One turn moves each row of this set onto another row. After a few examples, where does it send each row asked below?
safo: [-10.4  14.7   3.8   4.7  26.5 -15.1 -13.2 -14.8 -30.8  27.6  -6.1 -37.2
  -5.8   0.0  -8.8]
funu: [-10.5 -10.9  19.3   0.8  -8.7   6.7  -6.8  35.5  14.5 -32.1  -7.8  33.7
 -16.5 -22.5  11.5]
serit: [ -4.6  -3.5  -4.3  32.7  20.7   1.0 -12.1 -18.6 -16.1  12.3  -2.3 -37.7
   7.6  32.5  -2.6]
Vuki: [ -5.2 -24.2   9.6  10.5 -13.9  20.9 -18.4  20.4  28.5 -25.2  13.1  32.0
  -4.9  -7.1  -0.3]
mav: [  3.2 -12.9  27.5  -5.2 -10.0  11.0  -4.3  37.0  11.3 -29.3   4.2  32.1
  -0.5 -30.2  10.3]
Dopan: [  7.8  25.7 -21.5 -28.0 -18.3  -3.5  22.6  -0.7 -18.6   5.1  29.2 -23.3
  11.7  -3.8   2.2]
kila: [  2.7  14.5  -1.7   4.1  19.1 -23.1 -12.7  12.1 -24.0  26.5   6.7 -50.5
  -2.2  -1.4 -11.0]
rusar: [  7.2 -17.7  26.8   4.4 -10.1  10.8 -20.4  34.7  18.5 -27.4  11.2  26.1
   8.5 -21.7   3.4]
neb: [  2.6  27.6 -17.4   4.8  -8.4 -16.4  36.0 -23.6 -10.7  24.0  10.8   3.0
  15.4  -8.4  -0.6]
segi: [ -1.6 -19.3  18.1  11.9  14.2  17.1   6.0  18.0  21.8 -16.4 -17.7  24.7
  19.0 -32.4  20.0]
pibib: [ 17.3  23.5 -10.8   2.4  -1.4 -32.4  -1.3  12.3 -15.7  22.9  23.9 -44.3
  -0.3  -2.8  -6.3]
kob: [-14.8  -1.2  -7.7 -14.9  14.4  -0.9 -15.3  16.9 -38.4   9.8  13.2 -44.3
  17.8  14.3  -2.2]
rivom: [ -0.8   4.4  -5.3  -5.9  -5.0 -32.0   6.9  36.6 -33.9  20.0  20.4 -28.0
  -3.1   4.9 -11.9]
Mig: [ -1.8  27.6   0.0   1.6  16.9  -9.3  -3.9 -35.1 -26.7  24.0  -3.1 -18.8
  -6.9  -6.9  -9.5]
doz: [ 22.6   4.1  -8.6  -1.0 -24.4 -16.5  -5.7   7.8 -22.0  -3.6  27.1 -32.0
 -19.4  27.3  -7.4]
vot: [-13.7  -4.0   2.7   3.2  10.4 -25.2 -21.6  14.5 -40.4  22.6   6.9 -18.6
  -1.8  13.0 -18.8]
nep: [ 18.8  38.0 -11.4  -3.3 -10.2 -18.9   9.2  -9.0 -12.0  20.9  26.3 -28.7
   0.4  -8.5  -3.5]
duri: [ -0.5 -14.4  25.0   0.6  -0.4  14.5  13.8  27.0  13.3 -19.7 -15.4  35.1
   6.6 -36.6  15.1]
bafer: [ -6.8   7.0  -7.1  24.9  16.6   1.0  17.8 -35.7 -16.5  16.3 -20.4 -22.2
  -1.3  13.7   6.2]
Kat: [ -1.1 -15.2   6.1  23.6  -1.1   9.5 -31.0  23.1  35.7 -24.9   4.3  27.9
  17.8 -10.7   7.6]
donal: [ -5.5 -12.8   3.8  30.8   4.8   9.4  -7.3  27.4  39.7 -19.2  -9.0  15.5
  26.9 -13.5  19.0]
Lefe: [  1.8  19.9 -11.2   9.7  -6.5  -1.1  36.0 -28.9 -19.4   3.8  -9.8 -12.1
 -20.7   4.8  11.8]
muva: [ 16.0  19.1 -11.3  -4.9 -24.4 -10.7  28.5  -7.5 -22.8  -2.1  13.9 -17.7
 -32.3  11.5   3.6]
Tol: [-20.1   0.7  -3.0  15.9  18.8 -11.4 -18.8 -25.1 -32.7  26.9   2.2  -1.6
   9.3   7.6 -16.9]
Gule: [ 10.7  21.3 -17.2  -4.6 -16.6 -28.9  36.4  16.6 -18.9  19.6  20.6 -16.3
   4.3  -8.1  -0.5]
detez: [  7.2  -5.5  -8.4  19.5  -1.0 -12.8 -25.7   3.7 -18.9   3.0  19.3 -35.9
  -4.1  39.5 -12.0]
vipot: [-12.5 -12.7  14.9   7.3  -3.1   5.9  11.9  37.5  13.6 -25.1 -22.7  25.7
  -5.5 -29.7  18.5]
zun: [ -9.7  19.0 -11.8  16.4   9.6  -5.3   7.3 -43.7 -15.4  28.8   4.5   8.1
  13.3  -0.6 -10.3]
zogu: [  2.3   8.8 -14.9 -23.2  -8.6  -7.0   5.0  23.8 -26.1   4.8  32.2 -41.8
  16.6   3.8   1.4]
Vaso: [ -8.5 -27.3  12.4  20.1   4.7  21.5  15.9  35.9  25.4 -19.3 -17.4  15.0
   4.8 -16.0  20.8]
laliv: [ -7.5 -26.3  13.5   4.6 -12.7  20.8  -7.4  28.1  16.7 -26.4   1.6  37.6
 -19.4 -16.1   9.8]
nufo: [-19.5  14.4 -10.7 -13.1  19.4  12.1   4.5 -39.5 -30.4  15.9   4.9  -8.0
  17.8   1.5  -2.6]
Zesa: [ -1.8 -25.9   2.7  24.1  -0.2  20.1  -9.7  22.9  38.5 -23.5  11.0  19.1
  13.4  -2.3   6.3]
volol: [ -6.2 -14.5  18.2   9.1 -15.1   6.5 -23.9  25.0  22.3 -27.7  10.1  33.6
  -1.0 -13.5   7.1]
rekur: [ -6.2  28.4 -18.5 -19.1  -4.0  10.1  21.9 -32.1 -19.9   7.8  16.7  -6.9
  10.7  -8.9   6.0]
Keto: [  0.8 -20.0  23.7  20.0   5.7  12.9 -24.3  33.6  24.3 -22.6   6.9  18.2
  24.3 -19.6   7.4]
gepum: [ -8.9 -15.9  12.7  22.1  10.5  11.5  11.1  31.0  31.9 -18.1 -23.0  18.6
  14.3 -25.0  24.2]
korob: [  5.3  37.3  -6.2  -2.9  -2.0 -13.7   9.6 -34.8 -17.4  16.1  11.9 -14.3
 -10.5 -11.4  -7.2]
zamad: [-12.2 -25.1  15.8   8.6  -5.8  17.3  13.5  34.0  13.2 -18.3 -17.6  24.4
 -15.7 -19.8  14.9]
teve: [ -2.5 -17.1  19.2  23.5  14.2  14.4 -12.1  23.2  26.5 -16.5  -8.8  17.0
  33.4 -23.6  13.5]
Kiga: [ -4.9 -26.1   5.4  25.1   4.8  21.0   6.9  31.5  36.8 -10.7  -5.2  13.2
  16.2  -6.7  16.9]
pup: [-26.9   3.0  -3.1 -11.8  29.3   8.4 -16.6 -15.4 -38.9  14.9  -2.0 -28.7
  15.5   7.8  -5.8]

Dopan goes to rekur
segi goes to teve
Where do these go?
Lefe goes to bafer
Vuki goes to laliv
Tol goes to vot
kila goes to pibib
funu goes to vipot

